Each path below is one point turned by a fixed rotation once a step. After each direction that follows a path, write how fast that rotation turns it, in deg/step (0 if it stays still).
Each turn is a multiple of 5 degrees from 10 to 175, or 0.
Each row of a path follows its step; steps can be skipped.
Path 1:
step 0: [13,26,-28,16,-8,19,17,-13,-29,-4,-13,3,-5,14,-7,15,-6,11,-3,12,7,6,8,-5,12,-8,1,7,-2,-2,-27,-21,-15,-11,-20,3,2,-6,8,4,-25,6,8,-6,11,0,-5,15,14,16]
step 1: [-5,1,14,-29,-2,25,12,-8,-10,14,2,-8,5,0,-2,20,-2,-4,3,15,-7,25,13,0,10,4,2,-15,-7,-3,-13,4,5,3,17,-5,24,-19,-15,9,-8,-5,6,1,8,-13,44,-11,-1,-18]
step 2: [-1,15,-21,20,-20,17,-9,-10,8,5,16,18,-7,7,16,-5,-11,3,13,15,-2,20,13,-20,-17,-19,-4,17,-10,-14,7,-5,-5,-10,-8,-3,-5,-1,-7,4,-39,-3,12,6,12,11,7,-2,22,-4]
step 3: [11,47,-21,-36,4,9,19,-13,6,16,0,-9,-14,2,8,8,-16,1,-15,-4,-4,6,3,-8,13,4,-3,0,-4,22,-15,10,0,11,-1,-15,19,3,4,-12,-4,-3,7,12,5,-14,20,5,4,2]
step 4: [7,15,11,4,-14,11,-3,16,7,0,-8,16,2,-14,-14,-4,12,5,-9,19,-9,25,20,-1,-4,7,-7,-2,-18,-15,0,-16,-13,0,-38,-11,-7,-9,0,-4,-12,-4,13,-14,7,8,38,-5,20,-10]
step 5: [-10,20,-21,-1,4,17,2,-10,-1,2,6,1,-2,5,14,26,-32,11,-7,15,-28,20,23,-9,19,2,-24,8,-2,17,2,6,-14,-20,3,-1,14,7,-10,-8,-9,-4,3,-14,-19,-9,-3,-9,-12,-2]
step 6: [8,-2,2,-15,-16,15,-11,5,-10,18,16,2,-15,-12,-3,3,8,9,16,3,17,28,0,6,-5,3,-5,14,-23,20,-13,-22,-6,-5,-18,-22,16,32,9,3,-5,-6,4,6,13,-4,27,1,12,-8]
step 7: [-18,7,-14,-8,-17,15,5,-2,-8,7,8,15,-2,-15,7,5,-37,9,-26,14,-6,0,29,-5,-13,1,-21,-8,-2,-6,-6,7,9,-11,-4,-19,3,-19,30,-12,-1,-7,19,-12,8,16,7,0,-1,11]
step 8: [21,13,-16,-10,11,19,9,22,-21,21,13,-8,-17,-5,-2,13,5,11,6,5,-11,18,8,1,-17,9,-2,3,4,29,-4,-20,-21,-4,-9,33,14,-2,2,-6,-13,-5,6,-10,-5,6,13,3,18,-8]
step 9: [-11,-6,12,-17,-22,0,4,-12,-4,9,2,-17,4,-13,7,2,-19,-4,-22,-6,13,25,13,-11,13,17,-5,15,-5,-5,14,-5,-3,-12,1,-11,1,0,6,2,-36,-19,24,-26,13,4,15,7,-7,-8]
step 10: [2,8,-26,3,-7,38,3,-1,-10,-2,18,16,-11,7,2,-1,6,-2,-22,24,-25,23,-6,0,-2,2,0,-1,17,11,-12,-28,-4,-10,10,-6,2,11,23,7,-7,-9,4,2,-3,-7,0,21,21,5]
Speeds:
[2,-3,3,-1,0,10,2,7,8,3,-1,4,0,-4,3,1,6,3,-1,-9,-3,4,1,1,-2,4,2,-2,-1,4,-7,-3,0,4,5,5,4,1,-2,4,3,2,-2,6,1,-2,1,0,-5,-4] : 155
[4,6,-2,-4,-1,0,-6,-1,0,0,-2,2,4,-3,1,-6,-2,-1,-2,4,-7,-2,-3,-6,1,-3,-1,3,-7,3,-4,0,0,4,-5,-4,-6,1,-6,1,1,-3,-10,0,0,2,1,-10,-5,-3] : 35
[-1,-4,3,-1,-2,-2,0,1,-7,-2,-5,-5,1,-1,3,2,7,2,1,1,-5,10,0,-1,6,-3,-4,5,-4,-5,2,5,-5,-2,5,9,1,-2,-3,0,-3,4,-2,-3,-7,4,1,-2,-2,-3] : 95
[-4,1,-6,1,4,5,-4,10,3,-8,2,5,-7,4,4,3,0,-1,-3,4,-5,-1,3,3,-4,-7,-4,-4,0,-2,2,2,-3,0,5,2,-5,0,0,0,-6,-2,-2,-2,2,1,-7,-1,-1,3] : 135
Path 2:
step 0: [-6,-1,-29,12,7,-2,-10,1,8,-2,-6,-12,-26,-1,3,-19,19,14,8,16,-6,16,14,-5,-9,-24,-16,-6,-9,22,-15,-22,-4,30,-4,12,-17,-13,-8,9,-8,-23,4,7,-10,-13,29,3,12,-13]
step 1: [4,47,-8,8,8,13,-17,-1,-3,21,-12,-6,1,-7,5,-13,-4,-2,-20,-3,-12,-5,-4,-3,16,-5,-2,8,-14,40,4,9,-5,1,-5,-3,36,5,8,-19,5,6,24,4,-3,-10,-10,-16,5,18]
step 2: [-6,-6,-7,9,10,-11,-21,-15,3,-4,-23,28,-10,0,6,36,-10,-37,-9,-2,-3,23,1,-1,-6,-3,-1,-8,-20,-11,14,-1,-15,-8,-23,-2,-9,10,14,-14,-23,12,4,-3,-8,-13,-8,21,14,-6]
step 3: [-5,-15,-1,5,28,28,20,-1,14,19,26,-11,-8,12,-8,15,-5,-16,-15,2,-3,5,17,-25,7,-14,-12,4,0,-14,16,-16,12,18,1,11,23,6,-19,7,-20,4,-11,2,16,-14,11,-18,1,-15]
step 4: [-11,10,10,2,15,7,-12,11,-24,9,1,-9,-7,-12,-19,5,-5,38,3,-9,-35,5,16,-20,-11,2,23,24,-25,3,-9,-22,5,-15,10,-1,-10,9,4,-14,-5,-7,7,-14,-19,-2,21,0,2,-3]
step 5: [14,7,-24,-23,-1,-28,24,0,2,2,-4,0,-1,5,-26,-11,0,2,-4,-5,1,10,-14,-17,24,23,-6,-9,-34,-3,-5,-13,-17,9,-17,5,14,16,20,8,-8,14,6,13,-13,0,-2,4,14,27]
step 6: [-19,30,-6,-2,-7,4,-1,-12,17,2,-4,8,-6,5,-1,21,5,-4,-2,20,11,-11,-6,-13,-32,-17,6,0,-14,-7,-36,-7,14,12,-9,-3,11,20,-22,16,-17,23,-5,-1,2,9,-23,16,6,-13]
step 7: [3,16,7,-13,-9,18,7,-12,4,7,16,-10,9,3,29,19,-4,28,-5,-2,3,10,16,-4,15,-15,-5,1,-9,-7,19,8,25,-18,-5,27,-13,8,-10,-20,-18,2,-29,-10,-14,1,-5,-16,13,26]
step 8: [-5,-24,-22,0,0,9,2,13,10,17,-1,-9,-23,-19,-8,-16,19,0,14,6,-8,33,10,21,-18,-7,11,0,-44,-15,-10,20,-18,-11,-13,6,1,1,-5,5,-1,-18,-9,-7,-2,9,12,-6,-2,9]
step 9: [-2,14,-15,13,4,16,10,3,-16,-10,-4,-3,-15,1,-7,-19,1,-2,-14,8,-2,-18,-14,-26,18,1,-3,14,-17,7,-11,38,-16,-5,9,-12,12,-10,-15,2,-3,48,-16,14,-3,4,14,-11,5,2]
step 10: [-1,6,-9,24,2,-12,-5,8,19,-2,-21,-7,-2,-20,11,20,-1,5,-16,-1,13,-4,16,-21,-8,-6,-10,-21,-3,-6,4,-6,11,-1,-9,-22,-19,-7,-2,-6,18,12,-13,-14,-29,1,8,30,41,1]
Speeds:
[-3,6,10,-2,1,7,-4,0,0,-1,1,-3,-3,5,-1,2,4,-3,2,-4,-1,-7,-4,-5,-3,5,5,6,1,7,-4,5,-4,-3,-6,0,3,-2,-3,0,-2,-2,0,-7,3,3,0,-3,2,-3] : 140
[0,-5,0,8,2,4,-6,2,1,2,7,-2,2,1,-2,-1,-3,-6,0,0,1,4,2,6,-2,7,-1,4,-2,-4,2,6,5,-8,-4,-2,0,-2,-4,0,0,7,2,4,0,-9,3,-2,2,-1] : 60
[-5,-3,0,4,-2,-2,-6,-2,1,0,-3,7,-6,-3,-6,7,6,10,1,8,0,-2,-1,5,-5,-1,4,-3,0,-1,-3,0,-3,-3,-2,2,-4,-1,-2,-3,-1,-1,5,-3,2,-3,4,7,1,-6] : 175
[-3,2,-1,-4,-4,2,-8,0,0,5,-1,-2,-2,0,-10,2,-6,-3,-1,3,-1,-6,4,0,-1,-7,-6,-1,3,3,-2,-2,1,-6,7,-1,2,-3,-2,1,-2,5,1,2,-2,6,1,-2,-9,4] : 135
[-3,0,-6,2,-8,2,3,-3,1,-2,-1,2,9,1,0,7,-2,-5,0,5,8,2,2,-10,-2,-1,2,2,1,0,1,-7,-2,-1,-2,-1,-4,-3,-1,-2,6,3,-4,-1,5,-1,2,-7,2,-6] : 100
Path 3:
step 0: [-12,-10,5,-2,13,17,-3,6,7,-2,0,2,-1,24,-18,0,-2,31,-10,-9,-10,-16,16,20,3,-7,-4,-5,7,18,16,-18,-18,1,13,6,-9,-14,22,-17,-8,-30,-6,17,13,17,-10,11,1,-4]
step 1: [-9,13,-4,-8,-32,-9,-3,-33,10,-25,6,8,15,4,-7,-3,2,20,-16,-12,7,3,-3,-10,-3,-24,11,5,-4,6,-14,21,0,7,6,7,4,4,38,11,2,6,1,-14,-5,6,12,-9,-9,-5]
step 2: [-5,4,1,-7,-8,10,21,5,-1,-4,-4,-36,-19,24,-21,4,-8,7,15,-4,-15,-1,0,7,9,6,-19,15,-5,-13,-11,-9,-14,4,-13,13,-11,-8,11,28,9,-8,4,1,1,12,-28,-10,3,-17]
step 3: [-3,3,6,-2,-8,-3,-10,4,8,-21,18,-12,6,11,11,31,-25,8,-3,7,-14,-1,12,-1,-18,-3,1,-16,4,8,2,-20,-11,28,-13,9,14,10,25,-23,1,1,-6,-4,7,8,27,5,-15,-10]
step 4: [-6,8,8,14,-15,-13,6,-1,-7,17,7,16,5,12,-26,24,6,6,4,-32,-4,-1,-5,4,0,-7,4,11,12,-10,-8,2,-1,-14,-12,5,-1,13,11,-6,-8,10,22,1,-22,-5,-17,-24,-17,-32]
step 5: [14,11,-10,-10,-9,7,11,-3,-31,-5,6,-28,10,0,2,-8,-7,17,6,22,6,13,-7,-11,-22,14,-23,-8,5,-9,-19,-17,-5,-13,-27,0,-12,0,9,-11,-12,20,-4,-14,8,11,2,4,-6,-10]
step 6: [-1,-17,5,27,-17,1,6,12,5,14,-4,1,-3,12,3,40,-2,12,7,-3,-13,18,0,9,5,6,-10,-4,-4,2,12,7,8,20,-9,-16,-15,16,-9,-9,2,24,7,12,22,0,11,-15,-20,8]
step 7: [5,-8,-2,-8,0,-5,15,3,-10,19,0,9,12,3,12,15,-3,-29,15,0,21,21,8,-11,-25,-11,20,14,5,6,-18,3,-6,-6,-20,2,14,-3,-7,-5,-27,24,-3,-15,-14,2,-17,8,-14,-6]
step 8: [6,-3,1,19,24,-13,-8,6,9,22,-5,5,9,-18,-7,1,-6,31,8,19,7,1,-8,10,5,14,-11,4,11,-24,-26,-15,15,-4,-15,-7,-3,-5,-30,-9,-4,6,-11,7,19,14,-4,-9,-8,4]
step 9: [7,9,-14,-2,-9,-12,18,-20,0,-5,0,14,15,10,19,-1,12,-25,-1,-1,-12,20,9,-9,7,10,11,-14,0,28,-6,-9,19,-5,-2,-16,6,-4,-30,-3,-1,21,6,12,21,-12,14,3,-17,11]
step 10: [6,-22,24,18,39,2,25,0,11,17,-23,4,-2,-5,-1,-6,12,-10,8,19,4,11,-24,7,17,-1,13,4,-15,-7,-2,-3,-13,-11,0,0,12,5,-5,-4,0,14,-1,-14,-12,-12,-14,5,4,11]
Speeds:
[-1,-7,2,-3,1,-2,4,-5,-2,1,2,8,2,0,-5,2,3,9,3,1,10,-1,-2,0,-3,-4,1,4,1,-2,4,0,5,1,2,8,4,-2,-3,-1,-1,1,4,0,-7,0,4,3,6,-6] : 110
[3,-8,7,-5,4,0,-2,3,-6,0,-7,-8,1,2,2,-7,8,-2,0,3,-4,-1,2,-3,-2,3,3,7,1,1,-5,-1,0,-2,-3,3,4,1,2,3,-3,-1,7,-1,-3,2,-8,-3,2,-2] : 135
[-1,-1,1,7,-2,0,-7,-4,-5,-3,2,7,-1,0,2,0,0,1,2,1,0,-4,0,-9,2,-1,0,6,4,4,-6,0,-3,9,5,1,-2,10,-1,1,2,2,3,3,8,-4,2,-3,2,-1] : 140
Path 4:
step 0: [-2,0,-28,15,11,11,5,2,3,12,11,7,9,-12,-10,-9,2,18,-13,3,-16,-8,-16,4,-8,-26,-1,-3,-8,21,0,-13,12,12,7,-17,9,24,-16,-11,-16,-11,-10,6,-28,5,11,9,-8,-7]
step 1: [8,10,21,6,-35,-10,-14,5,23,1,4,12,11,-10,1,-8,10,7,-6,-16,-4,-10,-7,4,-12,5,-9,28,15,2,-12,9,-3,-22,4,-9,-21,1,-5,22,9,10,-3,11,-10,7,8,-20,-3,8]
step 2: [-5,-4,13,-11,16,3,0,5,4,-2,-27,-28,2,-3,8,4,-11,-9,3,12,-2,-13,-16,-25,-22,-6,9,5,-20,-19,3,-12,11,-19,14,0,11,21,2,-5,7,-10,-4,-2,-14,-17,1,-1,18,20]
step 3: [-12,0,13,8,20,3,8,-22,-2,1,-26,16,2,-14,11,11,5,9,-11,-6,20,-4,5,17,4,13,-24,-8,14,9,18,4,-8,-19,-16,-11,6,7,-4,-7,20,-17,1,13,-8,10,13,-1,-16,-15]
step 4: [12,16,-1,-10,-4,22,-2,15,-8,-7,13,-31,7,2,-16,-8,-6,19,-4,1,-7,8,-24,22,1,-3,-16,-5,1,10,19,2,-8,-2,0,5,-11,18,28,-6,-1,14,0,21,-2,7,-2,4,16,12]
step 5: [2,-11,13,-8,10,-15,-15,-3,7,-24,-8,15,-2,6,-11,-23,-3,6,0,4,-11,10,-11,-20,0,24,-4,-17,9,5,0,-6,-15,4,3,-2,16,8,-24,0,-9,22,-14,6,-18,-7,1,-23,-22,7]
step 6: [-16,-23,-2,0,10,-7,5,-2,15,-3,-24,-2,16,6,-9,6,11,-1,-19,-12,-5,-16,4,-9,-18,-13,2,-13,4,7,-13,2,9,2,1,13,-4,-2,46,3,6,7,-10,14,16,6,5,-14,15,-12]
step 7: [-5,9,13,1,2,0,10,12,-1,24,10,-9,17,12,9,-10,-1,11,-15,0,1,-8,-17,-9,15,18,-30,-4,-23,6,-10,-8,11,-5,-11,1,5,9,-13,-16,-17,-25,-16,-1,13,-2,-14,-7,-17,-16]
step 8: [-34,-5,-3,-11,-2,-3,-15,18,-1,-5,-4,-21,14,-26,-14,-7,-5,21,-10,-6,15,0,11,-2,2,-18,2,10,16,9,10,-10,-24,0,1,-7,-16,-3,-3,26,-12,-3,9,-7,-7,15,-1,-5,-15,9]
step 9: [10,2,0,2,-15,-3,9,-13,10,25,-11,-24,6,12,-9,-7,-15,5,12,-18,-12,-2,7,6,-25,-5,5,-22,4,9,3,3,5,-19,21,-16,23,5,-10,-5,7,14,-30,-11,-6,-4,-9,-2,-7,4]
step 10: [-4,-2,21,9,-8,10,20,-3,5,-11,9,2,22,-11,10,-4,-11,-19,-12,6,2,-21,12,-11,-2,-2,-5,8,8,-18,24,-16,-8,0,4,0,2,-10,8,-1,5,-2,-2,32,13,-17,26,-11,-22,-2]
Speeds:
[3,1,-3,-5,-6,-1,-7,1,5,-7,1,-1,0,-3,-3,0,-6,4,10,-9,6,1,0,0,6,-2,0,-3,-1,0,-7,-5,1,-2,-1,3,2,-1,-2,1,-1,-2,-1,2,-5,0,0,-6,3,6] : 100
[1,2,1,-1,4,6,7,3,0,-1,0,1,-1,6,2,0,-7,-2,-1,7,6,5,-2,-1,-1,-1,-3,6,-2,2,-3,-7,-4,1,7,6,-1,2,-6,2,-5,0,1,4,4,-9,-2,-3,-2,5] : 135
[-1,10,-3,4,-1,-7,-6,-2,-3,4,0,6,-2,2,2,0,0,-3,6,1,-1,1,-2,0,-2,10,0,-6,-2,9,-1,0,-1,-8,0,-1,3,2,-2,6,-1,-4,-3,1,4,-3,-1,1,-4,-1] : 170
